Each path below is one point turned by a fixed rotation once a step. After each direction that follows a path, write how fast that rotation turns it, in deg/step (0 if it stays still).
Each turn is a multiple of 5 degrees from 10 to 175, or 0.
Each row of a path follows its step; steps can be skipped.
Rotation 1:
step 0: [ 0.91 -0.94 -0.64 -0.99 -1.49  0.85  0.43 -1.51  0.25 -0.90 -1.21 -0.19
  0.52 -1.56 -0.14 -0.18 -0.88  3.03 -0.57 -1.31  0.03  3.44 -2.06  0.51
  4.05 -2.79 -2.26 -0.23  4.48 -0.04 -1.59  0.75  4.85]
step 1: [-0.63 -1.78  0.89 -0.65 -0.90  0.32  2.67 -1.41 -2.63 -2.33  1.65  2.42
  0.65 -1.11  1.91  1.26 -0.36  0.18 -0.35  0.08  1.56  0.45 -0.88  0.28
  5.31 -2.37  0.16  1.56  2.49 -3.55  2.16  0.63  3.59]
step 2: [-2.96 -1.42  0.59  0.30 -0.85 -1.89  1.97 -1.57 -1.73 -1.98  3.15  3.27
  0.65 -0.82  1.43  1.58 -0.55  1.62  2.21  1.61  1.81 -2.55  3.61 -0.37
  0.76  0.22 -2.76  1.91  1.35 -2.17  2.56  1.72  0.87]
step 3: [-1.53 -1.60  2.02  1.60  2.67 -3.88 -1.01 -0.19  0.78  0.17  3.28  3.50
 -0.73  0.07 -2.22  0.70 -1.22  0.71  0.89  0.72  0.53 -0.59  3.79 -0.02
 -1.40 -0.82 -5.12 -0.93  0.80  0.97  0.39  0.47  1.34]
step 4: [-0.04 -3.18  1.78  2.46  5.04 -0.08  0.72  2.10  0.99  0.05  0.94  2.36
  0.94 -0.89 -1.61 -1.09 -2.16 -1.57  0.11 -3.50  1.16  1.24  1.60  0.28
 -1.58 -1.49 -2.75 -2.52  0.62 -0.25 -0.19 -3.01  0.80]
step 5: [ 1.02 -1.99 -0.59  2.69  3.15  1.56  3.29  0.50  2.85 -0.56 -1.02  1.05
  3.70 -0.93  1.36 -1.66 -2.40 -2.74  1.58 -4.34 -0.97  0.15  2.66 -0.57
  0.38  0.97  1.34 -0.11  2.00 -0.38 -1.08 -0.50 -0.18]
step 6: [ 2.10 -0.18 -1.55  2.14 -0.08 -0.25  0.69  0.97  3.80 -1.33  1.40  1.81
  1.47  0.26  2.46 -3.09 -3.61 -0.58  0.35 -0.31 -3.18 -2.07  2.00  0.92
  1.46  0.21  3.22  1.40  1.31  0.36 -2.90  2.88  1.04]
step 7: [ 0.62 -1.53 -1.10  0.01 -1.71 -0.31 -1.13  0.02  2.34  1.52  0.84  2.06
 -1.31  2.06  3.44 -3.07 -3.96  1.58 -1.17  0.86  2.02 -2.82 -0.53  3.25
 -0.26 -1.42  1.28  1.30 -0.78 -0.33 -3.93  0.58  2.67]
step 10: [-0.02 -1.23  0.97  1.86 -0.79 -1.03 -1.85 -1.82 -2.12 -1.77  0.07 -1.75
  0.24  0.93 -4.01 -3.24  1.36  0.92 -0.96 -2.20 -0.55 -1.54  1.22  1.20
 -5.06  2.98  0.43  0.58  3.38 -0.23 -0.71  1.29  0.76]
step 11: [ 1.93 -2.22  1.44  1.55 -0.25 -2.36 -2.22 -2.26 -1.72 -0.59 -1.93 -0.12
 -1.11  2.48 -1.52 -2.62  2.80 -2.00  1.20 -1.76 -3.73 -0.44 -0.90  2.47
 -1.72  0.67  1.72 -1.22  1.88 -0.87 -0.61 -2.91  2.96]
step 12: [ 1.30 -2.63  1.13 -2.50  0.36 -1.16  0.69 -0.68 -1.65 -1.64 -2.84  2.76
 -0.76  1.33  3.20 -1.63  2.47 -1.58  2.68 -0.34 -2.91 -0.86 -0.62  1.80
 -1.43 -0.42  3.94 -0.22 -0.17 -0.98  0.70 -3.50 -1.84]
Speeds:
[ 0.64  0.02 -2.55 -0.78  0.17  0.29  0.16 -0.09  0.84 -0.17 -0.37 -0.13
  0.56  0.13 -0.52  0.32 -0.80  0.78 -0.56  0.51  0.94 -0.46 -0.50 -0.50
  0.73 -0.33  1.06 -0.31 -0.34  0.23 -1.21  0.06  0.26] : 45
[ 0.12 -0.27 -0.88  1.81 -1.01 -0.28 -0.07  0.16  0.08 -0.01  1.44 -0.78
  0.23  0.67 -0.08  0.59  0.18  0.63  0.27  0.53 -0.84 -0.61  0.64  0.49
  0.10  1.14  0.64  0.25 -0.96 -0.74  0.65 -0.37  1.07] : 85
[-1.06 -0.48 -0.29  0.00  0.67  0.53 -0.36  0.89 -0.87  0.67  0.28 -0.03
  1.51  1.42 -0.87  0.41  1.15 -0.66 -0.57  0.30  0.10 -0.73  0.38 -0.65
 -0.67 -0.29 -1.12 -0.57 -0.21 -0.22 -0.74  0.81  0.03] : 60
[ 0.11 -0.01 -0.31  0.68  0.58  1.24 -0.25  0.51  0.07  1.62  0.18  1.11
 -0.51  0.00 -0.21  0.16 -0.09  1.12  0.46  0.21  0.16 -0.39 -0.46  0.00
  1.43  0.67 -0.44 -0.62  1.59 -0.04  1.19  0.47 -0.37] : 10
[ 0.68  0.08 -0.65  0.29  0.45  1.02  0.48  0.17  0.30 -1.01  0.20  0.74
 -0.71 -0.38  0.73 -0.09  0.17 -0.75 -0.25 -0.59  0.48 -0.55  0.45 -0.49
 -0.27 -0.18 -1.16  0.02 -0.84  1.28  1.06  0.82  1.82] : 20
[ 0.56 -0.32 -0.18  0.30 -1.26  0.67 -0.05 -0.40 -1.00 -0.13 -1.21  0.25
  1.15  0.26  0.64 -1.23 -0.45 -0.57  0.62  0.01 -1.65  0.14 -0.36 -0.09
  0.82 -0.88  0.42 -0.83  0.17 -0.43  0.00  0.95  0.71] : 65
[-0.42  0.04  0.09  0.32  0.14  0.45  0.44  0.21 -0.66  0.25 -0.26 -0.47
 -0.46  1.02 -0.81  0.46 -1.25  1.30 -0.49 -1.78 -0.42  1.47  0.84 -0.94
 -0.65 -0.45  0.77 -0.29 -0.20  0.59  0.52  0.30  0.09] : 70
[-0.37 -0.41 -0.06 -0.03 -0.38  1.30  0.14  1.65 -1.11 -1.02  0.33  0.20
  0.05 -0.81  0.36 -0.99 -0.61  1.03 -0.18  0.02  0.74 -0.80 -0.52  0.65
 -1.08 -0.46  0.19 -0.31 -0.52 -0.84  0.34 -0.80 -0.77] : 135
